The rows below come in pairs that one turn or mirror swaps. Which row does each named row swap with?
Rab: [-15   1   1   4  -3 -18   0  -3  12 -19   1  -9]
Rog: [  1  -4  -7   3  -3 -16  10   6   1 -21  -4   3]
Nadi: [  5  -6   7  -3   0   4 -19  -9  -2   6  -8  -7]
dega: [ -8  -5  -1   0   2 -15  11   5   3 -23   1   0]
gelo: [-13   0  -1   5  -5 -18   2   0  12 -20  -1  -8]
ziber: [-13   6   6   1   4   6 -12  -9   7   8  -2 -16]
rutup: [ -3  -9  -2   0  -8 -18   3   3   9 -21   0   1]
nez: [ -8   7   5  -7   9  11  -6   0   0  11   1 -11]
tuso: [  3 -11   2   1  -7 -19  -7  -2   3 -20  -5   0]
Pum: [  3   9   8  -9   3  11 -14  -3  -6   1  -1 -16]
lita: [ 11  13  -1  -3   2  -2 -20   1  -1   0 -10 -11]
ganug: [-11  -1   1  -1   5 -13  13   8   5 -19   5  -3]
nevo: [ 1 -6 -7 -5 -5 11 -3  6 12  7 -2 -2]
Ratu: [ -4 -13  -3   4   8  -6  14   6  -1 -11  -8   1]
nit: [  1   3   2  -5  -4 -14   0   5   0 -30   2  -8]
simo: [ -2   3   0   4   0  -4   0  -2   9 -31  -2   5]
tura: [  0   8   5   0   7  20 -12  -9   4  -3  -5  -2]
Feled: [  0 -10 -10  -3  -9  -2   4  11  14  -9   1   2]
Vos: [-11   5   5   0   3   7 -11  -8   7  10  -4 -16]
risip: [ 2 15  6 -4  5  7 -9 -8 -8  7  0 -4]
pubo: [  5   9   8  -9   2   8 -14  -5  -8  -6   2 -17]
lolad: [ -2  -6  -6   3   3 -13   1  -4  12 -25  -5   3]
Reki: [ -9   4   6  -5  13  11   0   1   0  10   2 -10]
Riv: [ -3 -10   0   2  13   9   6   1  -5   6 -10  -4]
mur: [  0   9   0   0  -3 -19   4   0  -2 -23   3   5]
Gamef: [  1  -1   0  -1  10  13 -12 -11   6   6  -8  -5]
nabu: [-10   1  -1  -3   1 -17   9   8   6 -22   5  -2]
fede: [  2  14  -2   1  -6 -17   3   0  -7 -15   4   6]
vazu: [  9  10  -4   0  -3 -18 -12   7   3 -19  -8  -6]
faz: [  3   5   4  -6  -4 -11  -5   1  -4 -29   4 -11]
duga: [ -1  -3   4  -5   1  11 -11  -6   3  13  -4  -8]
zovom: [-5  1  6 -5 11 13 -4 -3 -3 11 -3 -9]
fuv: [ 3  2  0 -2  5 12 -5 -2 -5 13 -7 -7]
meda: [  3  18   2  -2  -1   0  -7  -6 -11   7   2   0]

Swapped with ziber: Rab
Swapped with Nadi: tuso
Swapped with pubo: faz
Swapped with meda: fede
Swapped with Rog: fuv
Swapped with Feled: nevo
Swapped with zovom: dega
Swapped with rutup: duga
Swapped with tura: simo

The rows below come in pairs that one turn or mirror swaps. Which row does each named row swap with?
gakal: [-14  -3 -12  -1  18  13  -3   8   9  19  20  -5 -18  -5 -10  10  10   1
  21   5  11  10  24  18  26   1   2  -6]
Vora: [  8 -11 -10   4   2   3  -9   0  -7  10   5  -7 -13   3 -11 -16   5  -3
  22   7   1   5   4   3   4  -5   0  -4]
mefuv: [ -8 -14 -16   1  11  -8   5 -10   7  18  -1  -4   2  -7   1   1  13   0
  15  23   3  14  -5  -6   8  -6 -13  -8]
Kovil: [  7 -11 -13   0  24   3   3   6  -5  20 -10  -2   3   3 -20  -5  -8   0
  12  -3  29  24  23   9  22 -11  -6  -9]
sugak: [-11 -19 -24   6   3  -1  13   4   8   2   6   5   0  -8   4  11  13   5
  20  23  17  12   6  23  28 -18   9 -13]
topot: [  3  -9 -12  -3  22   1   0   9  -2  17  -6  -4   7   3 -18   1  -7   2
  12 -11  29  17  21   8  30 -15   1  -6]
masum: [  8  -5 -10   3  -7  -1  -7   6  -9  19  -8   9   1   7  -4 -12   2   3
  -2  13  11  12   8  14  15 -20  19 -13]
kida: [ -1  -3 -24   0  -1  27  14   3  -4  17   6   1   2   0 -17  -2   1  -6
  12   2  14  13  18  20   9   1   1   8]
bepoz: [ -1  -6 -27   5  -1  25  18   0   0  16  12   6  -2 -12 -14  11   4  -1
   8   7  21  13  17  19  21   0  11   2]
Nirip: [ -2 -13 -11   0  23  -3  -6   6  -3  14  -3  -6   8  -2 -16   5  -2  -1
  15 -12  31  13  19   8  35 -11   4  -9]
Vodi: [  1 -13 -28   8   0  11  17   3   5   9  15   6  -8 -11  -4  11  13   5
  19  26  20  14   9  22  18 -10  10 -10]
fivi: [ -1  -4 -20   0   5  26  10   3  -5  23   1   1   1  -1 -21   1  -4  -3
   3  -5  16   8  20  17  12   1   3   6]
Zin: [-11   1  -9  -3   7   9   0   0   8  28  -3  12  -7   6   3 -11  -2  -5
  -4  23   9  24  19  13  16  -5   9  -2]
vopan: [ -9   2 -13   4  18  11  -3  16   4  20  20   1 -14  -5  -7   6  10  -6
  26   4   9  17  27  15  25  -2   1 -13]
Goli: [ 11 -13 -16   3   0  -1  -3   9  -9  15  -8   8   3   4 -11  -7  -1   9
  -3   7  16   7  12  19  10 -25  18 -10]
demu: [ -4 -16 -16   4  12  -3   2  -3   2  13   0  -7  -3  -7  -3  -4   7   1
  16  20  -3  11  -5  -3   3  -5 -15  -7]
pata: [  9 -14 -16   7   0  -5  -2   7  -7  13  -8  11   5   6 -12  -7   1  11
   2  10  15   7   6  17  16 -24  20 -13]
Nupag: [  0  -9 -14   6  -1  -3  -3   3   0  23  -9  14   5   6  -1  -9  -3   4
  -4  20  16  18  12  17  18 -24  20 -11]
gopin: [  1 -10 -26  19  -8   1  -3  -3  -8  19  14  -3  10 -11 -16   4  14   7
  16   7  10  -2   1  14  15 -17   9  -7]
kubu: [-11 -21 -17   5  12 -11   7 -11   6  19  -8   2   2 -10  -2   3   9   1
   8  24   8  18   0  -5  15  -7 -12 -11]
negut: [-18   2 -11  -3   4   3   0  -2  12  24   6   7  -5  -1  11  -6   6 -10
   6  21   6  26  18   5  27   4   1  -4]
kip: [-18 -17 -19   3  11  -9   9  -9  10  24  -1   6   3 -12   2   7  16   0
   1  23   9  16   2  -3  23  -3  -8  -8]
Fima: [-13   1  -4  -8   1   5  -4   3   8  24  -2   7 -10   6   9  -6   4  -5
  -1  18   7  22  17   7  28   0  12  -6]
sak: [ -8 -11 -29  15  -6   4  -6   1  -7  28  16   2   3 -10 -13  13  20   6
   7   6  13  -2  11  13  14  -6   9  -4]
nago: [ -5 -19 -17  -3  21 -11   6  -2   6  23  -6 -11   2  -7  -9   2   7  -1
  17  15  11  13   2  -9  13  -8 -17  -5]
mapug: [-14 -13  -7   3   7  -6 -11  -3   0   9   1  -6  -2  -5   3   1   2  -6
  14  -2  20   5  14   5  44  -3  11  -7]
bor: [ -8 -13 -24   9   4  -7  10   3  11   8   8   6  -4  -6   6   6  15   5
  23  29  14  16   3  16  25 -18   5 -17]
Bola: [  0 -14 -17  -3  26  -7   4   4  -2  21  -9  -8   9  -5 -18   1  -2  -3
  15  -5  24  15  12  -2  27 -17  -9  -7]
Dibud: [ 14  -9 -18   3  21   8   4  16  -6  24  -4   1   2   6 -20  -5  -8   5
  11   0  24  21  22  12  14 -16  -2 -10]
vub: [ -3 -16 -15   4  10  -7  -1  -6   4  17   3  -6  -3  -6  -6  -1  11  -2
  19  18   0  12  -4  -7   1  -2 -13  -5]
noro: [ -7  -1 -21   9  14  10  -6  15   3  20  23   5 -16  -7 -10  10  16   0
  22   5   9  13  24  18  19  -9   5 -14]
nupo: [ -6 -17 -25  14  -7  -4  -3   0 -10  23   9   1   7  -9 -14   9  18   9
   6   9  11  -6   3  11  13  -9   9  -5]
vefef: [-16   2  -8  -3   8  11  -1  -1  10  26   2   4  -7   4   9  -4   3 -10
   7  19   5  23  18   7  24   9   0  -5]
Pizuv: [ -6 -10 -15   0  21  -4  -3   6  -5  12  -2  -5   8  -1 -15  -1  -4   3
  12 -10  31  16  17  10  40 -10  -1  -4]

Swapped with Vodi: bepoz
Swapped with negut: Goli
Swapped with kip: Dibud
Swapped with fivi: bor
Swapped with sak: noro
Swapped with mefuv: topot
Swapped with Zin: Nupag

The rows below come in pairs that one turn or mirror swaps. Which row does each named row swap with?
K: [ -5  -4   4  -6  -9 -14  -8   3  -5   9  -8   8   8]
L: [  0  -8  -8 -16 -14  -4  -7   6   2   0  -2  13  12]
R: [ -6  -6  -5 -17  -1 -10  -8   1  -4   3   1  -2  13]
G: [  3  10 -17  -8  -2   0   7  15   1 -14  14  -6  -3]
H: [ -6   5   1  10   0  15  14   5   4   6   7  -4 -14]
X: [  5  -1   4 -23  -1 -12  -6   8  -2   0   2  14   3]
Z: [-11  -4  10   7  -8  -1   3   4   0  15  -3  -7  -1]
C: [  0  11 -15  -2   1  -6   8  10   4 -13  17  14  -9]
W: [  0   2 -10 -17 -12   6  -6   9   1  -2  -1  -8   9]
J: [  2   4  11  -2  10  -5  11   7   1   3  12  18 -16]
Q: [ -4  11  -3   4   5  21   9  12   0   1   6   0 -13]
F: [ -4   3  -3 -14  -7  14  -9  11  -4   3  -6  -5   8]
D: [ -7   2  -4   7  14  -1  16   2   0   2  16   5 -12]
P: [-11  -5   7   1 -10 -10  -5   0   3  12  -4  11   4]
E: [ -3   0  -3   8   0   6  17   6   6   0  12  19 -15]
N: [  1  11 -10   3   6  -6  14   9  -1  -9  14  14 -14]

Swapped with K: N
Swapped with H: W
Swapped with P: C
Swapped with Z: G

